In the data rows, zero lies at 4.5, halfway between 4 and 5.
Some points:
tensor([4, 5, 5, 6, 5, 5, 3, 5, 3, 4, 8, 7, 5, 4, 2, 3, 2, 6, 5, 1, 7, 4, 3, 6])
tensor([8, 4, 5, 7, 5, 5, 1, 5, 4, 3, 5, 5, 4, 4, 6, 2, 6, 6, 3, 5, 6, 5, 4, 4])
tensor([5, 4, 5, 5, 4, 5, 6, 4, 8, 5, 5, 6, 7, 5, 5, 4, 6, 6, 4, 5, 2, 5, 5, 6])
tensor([6, 7, 7, 3, 2, 6, 5, 2, 2, 1, 1, 6, 5, 2, 5, 5, 5, 2, 5, 6, 5, 4, 3, 7])
tensor([3, 3, 4, 9, 4, 3, 4, 4, 5, 5, 3, 5, 3, 6, 4, 2, 5, 3, 3, 1, 5, 3, 5, 3])
tensor([5, 5, 4, 7, 5, 6, 8, 6, 6, 6, 5, 3, 4, 1, 2, 2, 3, 5, 5, 6, 4, 5, 5, 7])
tensor([5, 2, 4, 3, 4, 3, 6, 5, 1, 5, 5, 1, 6, 4, 4, 4, 7, 2, 7, 5, 2, 6, 6, 6])
tensor([4, 7, 5, 3, 5, 9, 3, 5, 3, 2, 4, 2, 5, 6, 6, 4, 5, 4, 6, 5, 2, 4, 5, 7])
tensor([3, 6, 2, 5, 4, 1, 5, 8, 5, 7, 4, 4, 4, 6, 3, 4, 5, 4, 4, 5, 6, 1, 6, 5])
tensor([3, 5, 6, 5, 5, 1, 3, 2, 4, 6, 5, 4, 8, 2, 7, 6, 3, 4, 5, 5, 2, 8, 2, 3])
tensor([5, 3, 2, 7, 7, 7, 4, 4, 3, 3, 4, 4, 5, 3, 3, 1, 4, 3, 4, 6, 0, 6, 5, 2])
tensor([3, 3, 4, 2, 8, 6, 7, 5, 6, 5, 2, 4, 4, 5, 5, 6, 5, 3, 5, 3, 6, 6, 7, 7])
tensor([3, 5, 3, 5, 8, 7, 1, 7, 4, 2, 5, 4, 7, 4, 4, 6, 5, 6, 2, 6, 5, 3, 5, 4])
tensor([5, 4, 2, 6, 3, 4, 6, 6, 2, 4, 5, 5, 5, 8, 6, 2, 7, 3, 6, 5, 5, 3, 7, 3])
tensor([5, 6, 4, 7, 6, 3, 4, 3, 2, 5, 4, 6, 1, 5, 4, 4, 5, 4, 2, 5, 4, 6, 4, 6])
tensor([9, 6, 7, 2, 3, 1, 7, 5, 5, 4, 3, 7, 4, 2, 3, 3, 5, 8, 4, 4, 4, 2, 5, 4])
tensor([5, 5, 3, 8, 5, 4, 4, 3, 5, 6, 8, 2, 1, 4, 6, 2, 5, 3, 6, 5, 6, 6, 5, 1])
tensor([7, 2, 5, 3, 7, 5, 5, 7, 4, 5, 2, 3, 4, 5, 5, 4, 2, 4, 6, 4, 2, 5, 3, 1])
tensor([6, 4, 5, 5, 3, 2, 5, 4, 6, 6, 6, 5, 7, 3, 5, 5, 4, 6, 4, 4, 7, 5, 7, 4])
tensor([5, 7, 5, 5, 4, 3, 5, 4, 6, 5, 4, 4, 6, 3, 6, 4, 2, 4, 5, 4, 6, 5, 2, 4])
tensor([4, 6, 4, 4, 4, 3, 4, 6, 4, 2, 8, 2, 5, 3, 2, 6, 4, 7, 7, 4, 4, 8, 5, 6])
tensor([2, 9, 3, 4, 7, 4, 4, 5, 4, 2, 3, 5, 5, 2, 5, 2, 5, 5, 1, 2, 5, 4, 6, 7])
tensor([4, 3, 4, 7, 3, 3, 6, 6, 5, 1, 3, 3, 8, 8, 6, 7, 6, 3, 3, 3, 5, 4, 3, 6])
tensor([5, 3, 4, 5, 3, 6, 3, 5, 4, 7, 3, 2, 4, 5, 2, 4, 7, 4, 3, 6, 7, 6, 3, 5])
tensor([5, 7, 3, 6, 4, 4, 4, 8, 3, 8, 4, 3, 3, 2, 5, 6, 6, 7, 2, 4, 2, 2, 1, 5])
tensor([3, 4, 4, 4, 3, 3, 1, 7, 3, 7, 0, 7, 3, 4, 6, 5, 5, 5, 6, 2, 7, 6, 6, 3])
tensor([2, 5, 3, 2, 5, 2, 4, 8, 6, 5, 6, 5, 7, 1, 7, 4, 6, 4, 5, 7, 6, 4, 4, 6])
tensor([4, 5, 6, 5, 5, 5, 4, 2, 7, 3, 5, 3, 2, 4, 5, 7, 9, 5, 8, 4, 6, 6, 8, 5])
tensor([4, 5, 4, 4, 3, 6, 7, 4, 5, 4, 4, 1, 2, 3, 3, 3, 8, 5, 5, 3, 5, 7, 4, 2])
tensor([3, 5, 3, 4, 3, 4, 6, 2, 7, 3, 5, 4, 3, 8, 2, 8, 6, 7, 3, 3, 4, 7, 2, 4])
tensor([6, 3, 6, 4, 5, 2, 2, 4, 4, 6, 3, 3, 3, 5, 8, 3, 7, 5, 5, 3, 5, 5, 4, 5])
tensor([4, 4, 9, 4, 5, 6, 6, 2, 6, 5, 0, 5, 3, 4, 4, 3, 2, 5, 6, 3, 3, 1, 5, 4])
tensor([3, 3, 3, 5, 6, 3, 5, 4, 6, 7, 5, 5, 4, 5, 1, 2, 5, 7, 3, 4, 3, 4, 4, 8])
tensor([4, 7, 5, 6, 4, 5, 4, 4, 7, 5, 2, 3, 7, 7, 5, 4, 6, 6, 2, 8, 5, 5, 5, 2])
tensor([5, 7, 4, 6, 4, 6, 5, 2, 2, 4, 5, 5, 7, 1, 4, 5, 8, 3, 7, 4, 5, 5, 7, 2])
tensor([3, 0, 3, 4, 5, 3, 7, 3, 4, 4, 3, 7, 6, 3, 7, 5, 4, 6, 3, 5, 4, 5, 4, 3])
tensor([7, 4, 6, 7, 1, 6, 5, 4, 4, 6, 5, 2, 6, 4, 6, 4, 3, 6, 3, 3, 3, 5, 8, 6])
tensor([4, 3, 3, 5, 6, 3, 3, 3, 5, 5, 4, 4, 6, 5, 3, 6, 5, 3, 6, 6, 3, 2, 1, 6])
tensor([4, 6, 7, 5, 4, 6, 2, 5, 4, 5, 7, 7, 7, 3, 3, 5, 6, 5, 8, 3, 4, 0, 1, 3])
tensor([7, 6, 9, 7, 4, 5, 6, 6, 7, 4, 6, 3, 6, 8, 6, 5, 4, 3, 6, 3, 4, 3, 5, 5])
tensor([1, 5, 4, 6, 3, 5, 5, 3, 5, 5, 6, 8, 1, 3, 7, 4, 6, 7, 5, 1, 5, 5, 7, 3])
tensor([7, 4, 4, 5, 5, 6, 6, 4, 7, 4, 4, 4, 5, 5, 6, 5, 6, 4, 6, 1, 6, 7, 0, 3])
tensor([2, 7, 7, 1, 4, 7, 6, 4, 6, 2, 5, 4, 4, 4, 3, 4, 5, 3, 2, 5, 3, 3, 4, 3])
tensor([7, 7, 4, 4, 3, 4, 3, 2, 4, 5, 3, 3, 5, 5, 2, 3, 3, 4, 4, 5, 4, 6, 7, 3])
tensor([3, 5, 9, 5, 6, 6, 6, 6, 6, 6, 7, 7, 4, 6, 4, 5, 6, 3, 3, 8, 4, 4, 7, 4])
tensor([5, 3, 4, 3, 4, 4, 7, 6, 6, 3, 9, 5, 5, 6, 9, 2, 8, 3, 5, 4, 4, 5, 4, 5])
tensor([5, 2, 4, 2, 2, 4, 3, 4, 5, 6, 5, 5, 2, 4, 7, 7, 4, 8, 6, 5, 0, 2, 3, 6])
tensor([8, 6, 5, 3, 8, 5, 5, 3, 5, 5, 4, 6, 3, 4, 6, 5, 5, 4, 3, 9, 7, 3, 4, 5])
tensor([3, 6, 6, 1, 3, 3, 3, 5, 5, 5, 3, 4, 3, 5, 5, 3, 5, 3, 5, 2, 3, 4, 3, 5])
tensor([6, 3, 4, 2, 2, 4, 4, 6, 6, 4, 3, 9, 6, 5, 0, 2, 6, 2, 3, 5, 6, 6, 6, 3])
tensor([2, 6, 4, 6, 9, 4, 5, 5, 3, 5, 5, 6, 6, 6, 4, 6, 1, 5, 3, 5, 7, 5, 4, 4])
tensor([4, 2, 4, 2, 2, 6, 8, 4, 4, 2, 8, 2, 3, 5, 6, 4, 1, 4, 0, 3, 5, 3, 3, 3])
tensor([4, 4, 7, 5, 3, 3, 4, 5, 2, 1, 6, 9, 0, 3, 6, 7, 6, 2, 2, 7, 4, 4, 6, 4])
tensor([5, 7, 1, 3, 3, 7, 5, 5, 5, 4, 6, 3, 3, 3, 4, 6, 4, 6, 5, 3, 4, 1, 5, 3])
tensor([3, 5, 5, 4, 2, 4, 5, 4, 3, 5, 4, 3, 5, 5, 6, 3, 2, 5, 6, 9, 6, 5, 4, 7])
tensor([5, 4, 6, 4, 8, 3, 0, 5, 6, 5, 5, 4, 4, 5, 3, 6, 2, 2, 3, 4, 7, 4, 6, 7])
tensor([1, 6, 5, 6, 5, 7, 2, 6, 6, 3, 3, 4, 4, 5, 9, 2, 5, 6, 4, 4, 5, 4, 4, 6])
tensor([3, 6, 1, 4, 5, 4, 6, 5, 6, 5, 3, 5, 1, 5, 6, 5, 2, 6, 4, 7, 2, 5, 5, 3])
tensor([7, 2, 3, 6, 4, 7, 5, 7, 3, 4, 3, 6, 4, 5, 3, 6, 6, 4, 3, 4, 0, 7, 5, 5])
tensor([2, 3, 6, 2, 3, 2, 3, 2, 4, 2, 5, 7, 3, 8, 2, 3, 3, 4, 5, 5, 3, 5, 2, 3])
tensor([5, 5, 8, 5, 3, 3, 5, 7, 4, 4, 6, 3, 4, 5, 3, 3, 3, 4, 7, 5, 2, 8, 5, 4])
tensor([2, 4, 5, 3, 7, 5, 6, 6, 5, 4, 5, 3, 6, 6, 0, 6, 7, 9, 5, 6, 8, 6, 5, 4])
tensor([5, 2, 5, 6, 1, 6, 3, 4, 7, 0, 5, 3, 4, 3, 5, 5, 2, 7, 4, 5, 4, 6, 5, 3])
tensor([5, 3, 3, 5, 2, 7, 5, 6, 6, 3, 3, 7, 5, 4, 4, 4, 1, 4, 6, 4, 6, 6, 3, 4])
tensor([7, 3, 7, 3, 7, 3, 2, 5, 4, 4, 3, 4, 4, 2, 4, 4, 7, 9, 3, 4, 6, 3, 3, 5])
tensor([4, 2, 7, 4, 7, 4, 6, 4, 8, 4, 7, 6, 4, 2, 3, 4, 2, 4, 7, 6, 4, 5, 5, 7])
tensor([7, 3, 3, 6, 8, 4, 8, 7, 4, 4, 4, 3, 2, 3, 4, 7, 4, 2, 5, 3, 6, 3, 3, 3])
tensor([2, 2, 3, 3, 5, 7, 1, 4, 4, 9, 7, 6, 6, 4, 2, 5, 4, 5, 3, 4, 3, 3, 7, 4])
tensor([7, 6, 1, 3, 2, 5, 5, 6, 2, 5, 5, 4, 5, 6, 3, 5, 3, 7, 7, 7, 6, 4, 5, 5])
tensor([5, 3, 3, 3, 4, 7, 3, 2, 3, 6, 5, 4, 4, 6, 4, 3, 5, 5, 5, 5, 6, 3, 2, 7])
tensor([8, 5, 1, 5, 6, 4, 3, 2, 7, 2, 5, 5, 4, 6, 4, 5, 3, 3, 6, 2, 5, 5, 7, 8])
tensor([4, 3, 6, 3, 5, 8, 4, 2, 5, 8, 4, 6, 5, 7, 8, 4, 5, 7, 5, 6, 5, 5, 4, 5])
tensor([5, 9, 4, 5, 5, 6, 7, 3, 3, 8, 6, 8, 7, 7, 4, 6, 4, 5, 4, 2, 4, 7, 5, 4])
tensor([4, 4, 6, 3, 6, 6, 5, 5, 0, 5, 4, 6, 3, 5, 7, 4, 2, 6, 4, 1, 7, 6, 4, 4])
tensor([5, 6, 5, 6, 4, 4, 5, 4, 5, 6, 7, 5, 3, 4, 4, 5, 5, 4, 5, 5, 5, 7, 6, 5])
tensor([4, 4, 4, 6, 3, 7, 1, 7, 6, 3, 4, 7, 4, 9, 4, 4, 2, 6, 7, 6, 6, 4, 5, 6])
tensor([3, 4, 7, 4, 1, 4, 3, 6, 7, 7, 3, 2, 5, 4, 4, 7, 4, 3, 2, 3, 4, 5, 7, 2])
tensor([4, 1, 4, 5, 3, 6, 7, 3, 4, 6, 4, 4, 6, 6, 5, 4, 5, 3, 5, 4, 6, 0, 6, 6])
tensor([2, 6, 4, 9, 4, 0, 5, 3, 4, 3, 3, 3, 2, 5, 4, 7, 4, 8, 5, 5, 4, 3, 3, 5])
tensor([7, 5, 4, 5, 5, 6, 4, 3, 3, 5, 6, 6, 3, 6, 4, 9, 4, 2, 3, 5, 3, 5, 4, 4])
tensor([6, 5, 1, 4, 5, 4, 4, 2, 6, 5, 7, 4, 5, 4, 5, 2, 5, 4, 2, 4, 4, 4, 5, 4])
tensor([5, 4, 3, 3, 7, 3, 4, 3, 7, 2, 2, 4, 7, 5, 5, 6, 4, 5, 6, 3, 2, 3, 7, 1])
tensor([3, 4, 3, 7, 2, 5, 5, 2, 6, 5, 2, 6, 7, 2, 5, 6, 5, 4, 5, 6, 6, 4, 5, 4])
tensor([5, 3, 7, 3, 4, 1, 4, 3, 0, 3, 6, 2, 6, 6, 5, 6, 3, 6, 4, 4, 7, 1, 8, 2])
tensor([2, 3, 5, 5, 4, 4, 5, 3, 3, 5, 4, 4, 3, 4, 3, 5, 3, 4, 7, 7, 7, 4, 5, 6])
tensor([4, 6, 3, 4, 5, 4, 7, 7, 4, 4, 5, 6, 7, 8, 5, 5, 6, 3, 8, 6, 4, 5, 5, 3])
tensor([3, 4, 6, 5, 7, 4, 5, 5, 1, 3, 2, 6, 6, 4, 5, 3, 6, 9, 6, 2, 4, 5, 7, 6])
There is one direction along which these points spread out most. Take the direction at right angles to it along which they spread out most. Go by this last direction. For each point below, how far along it does it lie, from 0 to 99? 50 is the average, and the first point above lies past it. One standard deviation of the points above along it is 16.
tensor([5, 5, 8, 5, 3, 3, 5, 7, 4, 4, 6, 3, 4, 5, 3, 3, 3, 4, 7, 5, 2, 8, 5, 4]) 45
tensor([4, 5, 6, 5, 5, 5, 4, 2, 7, 3, 5, 3, 2, 4, 5, 7, 9, 5, 8, 4, 6, 6, 8, 5]) 47
tensor([4, 5, 5, 6, 5, 5, 3, 5, 3, 4, 8, 7, 5, 4, 2, 3, 2, 6, 5, 1, 7, 4, 3, 6]) 63
tensor([4, 4, 4, 6, 3, 7, 1, 7, 6, 3, 4, 7, 4, 9, 4, 4, 2, 6, 7, 6, 6, 4, 5, 6]) 69
tensor([7, 3, 3, 6, 8, 4, 8, 7, 4, 4, 4, 3, 2, 3, 4, 7, 4, 2, 5, 3, 6, 3, 3, 3]) 53
tensor([2, 7, 7, 1, 4, 7, 6, 4, 6, 2, 5, 4, 4, 4, 3, 4, 5, 3, 2, 5, 3, 3, 4, 3]) 42
tensor([3, 5, 3, 5, 8, 7, 1, 7, 4, 2, 5, 4, 7, 4, 4, 6, 5, 6, 2, 6, 5, 3, 5, 4]) 78
tensor([3, 3, 4, 2, 8, 6, 7, 5, 6, 5, 2, 4, 4, 5, 5, 6, 5, 3, 5, 3, 6, 6, 7, 7]) 65
tensor([5, 3, 2, 7, 7, 7, 4, 4, 3, 3, 4, 4, 5, 3, 3, 1, 4, 3, 4, 6, 0, 6, 5, 2]) 61
tensor([5, 6, 4, 7, 6, 3, 4, 3, 2, 5, 4, 6, 1, 5, 4, 4, 5, 4, 2, 5, 4, 6, 4, 6]) 53
tensor([4, 6, 3, 4, 5, 4, 7, 7, 4, 4, 5, 6, 7, 8, 5, 5, 6, 3, 8, 6, 4, 5, 5, 3]) 77
tensor([5, 5, 4, 7, 5, 6, 8, 6, 6, 6, 5, 3, 4, 1, 2, 2, 3, 5, 5, 6, 4, 5, 5, 7]) 71
tensor([7, 3, 7, 3, 7, 3, 2, 5, 4, 4, 3, 4, 4, 2, 4, 4, 7, 9, 3, 4, 6, 3, 3, 5]) 29
tensor([3, 5, 9, 5, 6, 6, 6, 6, 6, 6, 7, 7, 4, 6, 4, 5, 6, 3, 3, 8, 4, 4, 7, 4]) 71
tensor([3, 4, 6, 5, 7, 4, 5, 5, 1, 3, 2, 6, 6, 4, 5, 3, 6, 9, 6, 2, 4, 5, 7, 6]) 42
tensor([5, 3, 7, 3, 4, 1, 4, 3, 0, 3, 6, 2, 6, 6, 5, 6, 3, 6, 4, 4, 7, 1, 8, 2]) 32
